(in the rows, 100 means zero)
The rows of M fall into a few groups, and each row is roughly a mix of its group's hidden directions.
M, 114 rows:
90	55	64	97	102	102	93	93	81	88	47	89
80	124	69	127	82	88	62	95	114	55	102	109
75	72	64	87	96	94	108	133	93	49	95	85
94	103	71	76	119	90	90	127	118	65	148	84
97	60	104	103	58	141	90	137	87	89	90	99
100	123	56	124	135	63	83	70	115	97	101	103
83	61	80	99	100	99	101	101	80	105	37	81
102	84	148	102	69	123	119	95	81	129	65	110
111	92	141	49	112	110	134	101	89	131	105	95
95	110	44	129	119	68	78	87	120	82	110	100
107	82	69	83	118	64	94	150	84	112	121	83
107	82	94	66	128	64	107	147	80	123	111	102
105	67	135	78	72	141	104	117	74	105	74	94
102	105	126	139	96	130	108	50	96	105	74	77
115	89	142	53	103	122	132	89	90	128	91	98
90	139	149	99	96	124	136	113	95	129	103	95
107	91	95	56	140	76	115	123	104	96	142	86
115	62	117	82	109	116	139	105	87	146	79	94
111	92	137	42	106	119	129	102	85	122	100	90
85	103	54	148	93	80	68	103	108	74	89	105
92	91	100	139	55	127	83	89	90	94	56	105
76	82	59	80	106	105	100	134	87	50	106	96
82	69	99	48	117	114	107	108	84	72	103	65
80	105	71	118	109	119	63	120	76	60	106	69
120	115	148	95	104	105	103	72	97	155	88	103
116	121	86	149	90	71	79	98	120	127	97	134
125	134	133	118	93	120	88	64	107	134	119	119
109	72	144	80	71	137	114	125	80	113	88	100
78	63	94	105	84	108	93	119	79	92	39	92
91	108	107	134	62	135	100	58	113	84	77	84
62	116	78	105	81	84	66	99	106	53	79	118
122	68	78	137	106	127	123	69	122	130	101	94
116	93	137	42	105	115	128	97	88	125	100	97
123	98	137	47	98	115	128	77	97	124	104	91
102	111	53	127	123	67	82	88	133	97	126	112
121	134	108	109	112	80	93	96	128	100	158	121
88	103	54	132	94	102	83	111	121	50	118	104
128	95	111	101	98	93	129	50	134	129	98	126
74	75	80	77	95	102	119	126	92	46	91	77
90	89	58	139	96	59	82	128	110	106	107	119
92	104	96	147	57	118	76	84	99	99	61	112
99	114	56	129	126	63	81	79	127	99	113	110
130	126	137	120	79	97	111	117	98	140	100	133
104	95	98	54	144	77	118	119	104	101	139	90
89	61	73	105	97	107	106	91	74	114	42	91
92	129	77	134	110	69	101	76	139	100	131	115
111	92	94	73	131	64	99	151	85	115	125	110
91	68	102	73	106	121	118	91	68	106	47	81
127	122	128	105	100	99	98	65	99	156	119	113
108	96	136	126	65	116	106	85	85	129	57	115
112	96	106	60	140	77	124	115	110	107	145	92
81	106	55	141	96	86	64	97	108	66	97	102
120	68	120	69	125	109	136	97	87	143	89	99
84	130	80	115	69	99	64	91	118	52	102	113
100	106	64	82	127	78	89	112	124	70	146	84
109	138	105	99	100	99	97	105	118	87	169	112
139	95	78	114	113	90	112	74	139	122	133	124
73	69	69	84	105	93	114	131	91	58	79	80
127	108	94	153	82	75	90	111	110	130	97	134
79	80	56	110	86	85	82	129	110	53	107	90
75	79	63	92	99	88	94	137	104	48	98	84
72	73	71	99	94	92	104	136	101	52	76	84
104	91	93	58	140	82	118	121	106	92	145	86
91	120	147	84	96	119	146	101	86	131	90	84
79	55	75	90	85	101	88	115	80	80	54	83
125	122	132	115	96	105	95	67	99	156	106	118
87	112	87	98	126	90	67	151	74	73	125	99
118	141	113	131	97	92	93	84	127	119	145	118
116	133	132	86	108	96	119	107	110	98	158	122
98	95	56	86	132	73	87	114	118	74	138	85
94	94	95	143	60	121	80	80	93	98	55	108
107	78	49	105	113	62	58	108	106	100	113	112
75	69	72	79	106	95	117	131	90	54	81	84
120	75	127	78	125	108	139	105	86	146	99	90
113	74	115	56	90	92	143	105	105	143	93	99
129	84	123	119	114	98	139	96	103	154	110	87
109	134	147	74	100	112	126	103	99	108	142	109
111	96	145	51	100	116	134	102	91	127	107	88
116	93	105	57	135	70	103	136	78	118	119	111
87	135	120	108	107	108	65	133	67	64	113	90
108	71	52	112	113	59	65	93	118	87	98	103
126	122	125	117	97	96	95	66	104	158	109	114
85	101	89	144	60	108	73	85	94	92	56	106
105	100	67	75	129	102	87	115	124	72	150	90
120	100	147	63	96	117	138	95	102	133	112	97
96	113	79	71	143	75	106	106	117	81	146	87
84	110	90	127	83	106	70	146	71	74	99	70
122	117	96	151	88	75	93	82	126	128	100	131
107	93	122	134	71	112	98	76	94	134	57	125
89	109	60	139	121	80	100	50	118	96	93	105
136	78	92	123	123	102	126	89	109	143	128	77
109	145	131	107	110	88	108	117	123	114	147	118
85	105	56	149	93	77	69	106	112	75	96	107
99	94	119	137	56	124	92	90	90	117	58	119
119	115	156	102	93	103	104	79	99	151	89	106
73	76	82	84	100	90	106	149	93	53	88	92
84	95	108	42	128	120	112	90	90	74	111	70
84	125	67	94	89	95	59	100	112	49	118	109
79	76	53	107	89	105	92	117	99	44	94	92
104	100	105	54	145	80	127	116	95	103	136	88
105	99	63	79	98	81	71	147	103	79	116	131
84	116	148	94	105	135	95	103	59	85	75	82
120	106	138	110	92	103	111	68	91	157	83	113
112	104	150	82	106	102	121	81	90	150	79	92
94	130	79	103	85	106	59	84	116	49	108	123
82	93	63	97	108	109	88	130	104	38	112	105
107	103	103	60	140	82	123	118	109	101	148	92
114	99	84	158	73	88	78	93	105	116	71	122
102	67	143	71	76	106	120	142	87	115	105	98
100	132	70	135	119	68	94	72	132	106	117	116
100	69	60	116	82	91	52	100	107	64	96	108
128	126	124	121	94	108	84	64	106	143	118	124
88	118	85	96	143	90	64	95	72	69	120	71
130	84	116	72	83	112	130	84	126	133	92	136

Here is one row of each group, with its name. Which group are the others in?
95	103	128	137	78	134	120	62	103	108	80	72 -> N
107	100	98	63	142	75	119	123	108	106	146	96 -> H
72	81	62	100	102	87	105	134	108	49	90	82 -> X

115	143	111	128	99	94	90	92	131	105	149	118 -> X
88	129	147	103	73	143	130	98	92	104	99	87 -> X
126	94	112	86	97	96	128	63	135	128	96	142 -> N
130	63	109	100	123	118	135	114	93	148	103	97 -> N
117	119	95	157	79	79	91	98	102	127	82	132 -> H
107	87	65	116	98	57	94	153	107	111	112	116 -> N
89	89	114	47	117	126	124	101	90	74	119	68 -> H
88	73	104	76	112	113	125	98	69	120	46	83 -> X
109	104	107	54	143	83	122	119	100	105	140	94 -> H
93	126	73	140	119	75	102	53	117	107	91	115 -> H
85	85	119	73	79	149	110	104	78	69	88	73 -> H
